In the rows, 128 means zero.
One turn or mirror swaps these rows in pairs. Which row does each one swap with?
Q345: [139 129 126 121 101 128 119 110  96 120 164 147 121 105 115 108 143 156
 121  88 118 144 137]
Q574: [112 147 163 119 119 116 143 156 124 145 118  99 113 129 103 138 131 115
 127 138 143 105 141]
Q207: [126 135 143  94  83 143  93 136 128  82 148 131 131 121 116 140 128 127
 128 120 154 123 128]
Q361: [122 130 135 126 110 145  92 169 133 145 110 133 120 125 132  79 109 119
 116 124 106 115 142]
Q434: [114 134 126 101 175 117 111 124 133 119 142 145 136 123 121 135 104 141
 120 132 162 132 130]
Q379: [127 142 137 121  82 103 108 109 127 167 115 130 136 126 126  93  99 134
 127 117 102 125 132]
Q944: [128 126 135 112  63 142 110 105 119 105 148 138 123 122 121 156 130 146
 133 115 124 127 131]
Q360: [108  97 116 145 110 118 132 135 139 138 126 141 119 134 133 108 119 107
 142 102 164 118 124]
Q579: [112 109 118 104 114 112 106  99 105 114 120 151 109 101 109 128 145 150
 114  90 110 137 118]
Q144: [134 139 121 130 145 117  62 131 122 112 123 149 124 127 118 123 149 101
 122 113 150 140 135]
Q436: [145 150 150 117 109 121 122  92 129 110 150 134 119 127 124 143 142 147
 119 135  83 136 140]
Q13: [131 134 137 119 105 150 105 173 135 122 115 142 139 126 124 147 155 134
 128 124  86 125 136]
Q729: [156 132 151 129 118 127  92  91 131 121 115 147 135 127 125 130 137 137
 127 169 109 121 148]
Q248: [116 137 138 122 136 139 116  79 133 103 104 148 146 133 118 163 140 131
 130 124 117 134 124]
Q970: [ 90 145 124 136 125  98 124 127 125  90 112 141 117 142 120 149 139 129
 136 134 125 103 143]
Q378: [133 147 128 167  80 118 134 143 101 104 128 129 133 120 123 117  97 140
 128 130 119 130 126]
Q462: [129 131 164  83 140 134 144 158 110 153  97 148 135 123 114 118 138 122
 130 119 111 131 135]
Q126: [127 130 141 153 141 124 116 140 151 136  98 149 149 134 134 114 110  94
 140 126 125 102 138]
Q409: [121 128 151 179 115 132 115 133 115 121 133 139 120 122 110 145 122 115
 130 123 171 137 133]
Q803: [161 122 133 128 139 116  75 124 117 113 106 112 128 110  97 111 130 107
 129 147 121 130 128]
Q257: [128 124 138 145  92  99 119 156 115 125 113 142 132 117 126 137  82 115
 122 118  93 121 126]
Q847: [119 122 130 133 116 113 118 147 111 129  87 167 130 121 139  92 104  98
 133 148 125 134 142]
Q801: [126 129 140 105  74 151 136 114 119 106 115 137 118 124 120 109 149 142
 122 128 168 125 139]
Q283: [120 170 155 112 135 139 131 144 127 128 111 114 131 136 137 163 127 123
 132 116 102 139 118]
Q643: [131 142 146  85  74 112 129 120 135 110 113 131 147 128 132  91 106 139
 129 119 118 116 132]
Q740: [143 113 150 116  98 132 107 137 149 137 122 110 113 137 125 114 143  94
 133 118 166 112 138]
Q739: [124 141 112 123 160 123  78 130 108 126 108 133 131 104 109 120 108 150
 124 125 128 157 128]
Q365: [117 127 134  90  93 127 142  88 131 141 136 139 139 128 125 157 104 130
 135 118 146 130 134]
Q812: [129 134 143 124 131 131 131 160 116 133 143 107 113  99 109 121 107 119
 133 105 152 149  98]
Q185: [113 111 139  86 127 107 106 127 105 111 101 119 112 105  87 125 140 138
 118 124 144 154 123]
Q445: [112 121 135 126 107 123 136 130 104 148 123 155  84 102  90  91 124 113
 126 125 140 145 139]
Q153: [113 141 116 115  85 144 101 112 135 134 152 143 107 123 123 151  95 136
 123 128 151 128 134]
Q341: [144 147 147 105 119 136 123 112 141 119 157 133 139 131 153 136 126 154
 119  90 139 126 108]
Q571: [129 139 141  87 118 142 121 111 106 123  88 156 137  94 105 118 137 145
 132 143 124 160 131]
Q52: [140 140 131  75 139  96 108 130 127 109 136 151 120 123 129 109 139 131
 131 127 169 116 134]
Q602: [124 128 148 148 175 140 138 128 126 131 120 145 124 123 128  94 131 134
 125 119  98 116 136]
Q685: [150 135 152 108 121 109 131 123 127 138 153 125  99 101 108 126 117 130
  90 101 116 152 113]
Q995: [129 139 148  94 152 157 130 148 120  98 126 137 109 123 122 131 125 124
 130 122  82 116 137]
Q864: [130 127 145  91 106 115 115 187 134 121 127 137 121 132 124 123  99 113
 105 127 110 118 127]
Q93: [125 112 154 128 114 126 118 154 154 137 130 113 131 138 124 155 162 124
 135 142 135 116 131]
Q411: [122 148 144  83 143 142 152 116 126 115 118 140 122 121 122 133  98 116
 130 122 169 133 129]
Q451: [127 130 135 172 155  98 129  96 122 132 115 138 133 126 115 114 117 122
 128 117 149 136 130]
Q232: [136 138 152 122 104 130 130 104 147 124 146 155 119 152 152 146 143 135
 126 119 105 110 146]
Q524: [125 124 123 152 134 137 172 144 119 139 148 135 118 123 123  93 124 136
 137 122 124 139 126]
Q2: [128 131 135 179 150 101 122 132 123 100 132 139 126 122 115  94 122 119
 125 120 113 133 137]
Q914: [ 95 129 128 124 101 124 141 119 109 121 105 191 114 114 113  99 138 133
 139 117 120 136 135]
Q42: [118 124 159 139  94 105 114 142 129  61 114 138 119 122 118 120 118 125
 116 118 136 131 140]
Q751: [132 148 139 125 111 134 113 164 124 149 127 142 120 128 113  98  90 140
 132 122  78 132 128]
Q102: [124 131 128 115 105 128  96 113 110 104 100 158 134 112  82 102 149 155
 139 129 115 146 128]
Q555: [128 122 119 157 125 118 134 143 112 127 140 135 129 105 117 106  92 124
 133  89 141 139 105]
Q330: [123 136 166  72 134 149 138 155 127 102 136 144 119 125 113 103 118 132
 119 132 112 119 131]
Q718: [137 119 135 158 150 125  96 136 145 148 131 144 116 140 145 126 112 101
 133 108 111 129 127]
Q352: [123 133 126 101 118 121  74 131 117 125  86 135 112 140 119 100 120 128
 112 153 144 113 135]
Q830: [120 139 133 171 167 109 133 125 122 143 111 132 126 119 117 134 115 124
 133 123 113 139 130]
Q299: [146 137 147 119 113 131 142 145 114 154 137 129 125 115 130  90  85 122
 123 111 159 137 140]
Q110: [140 129 128 118  85 128 106  90 123 111 149 131 149 136 118 116 125 147
 132 147 137 130 161]
Q214: [145 115 156 115 118 115  95 135 120 125 110 110 115 113  89  93 128 118
 125 162 145 137 122]
Q501: [111 130 136  80 109 140 121  96 116 155 107 128 127 120 124 107 145 135
 109 117  97 129 138]
Q155: [138 136 129 117 118 120  93 102 147 109 135 158 135 141 142 145 156 139
 125 123 100 112 149]
Q930: [147 138 130 111 145  74 115 123 129 160 151 131 127 119 122 136 135 121
 133 108 112 129 133]
Q290: [120 113 134 135 113 123 144 143 137 127 122 132 156 106 121 118 132 128
 155  82 154 141 113]
Q192: [123 134 138  96 142 142 111  74 137 144 111 148 108 121 128 143 146 138
 139 127 121 130 136]

Swapped with Q847: Q501
Swapped with Q290: Q153
Swapped with Q361: Q571
Swapped with Q42: Q685
Swapped with Q801: Q299
Swapped with Q360: Q365
Swapped with Q283: Q144
Swapped with Q192: Q126

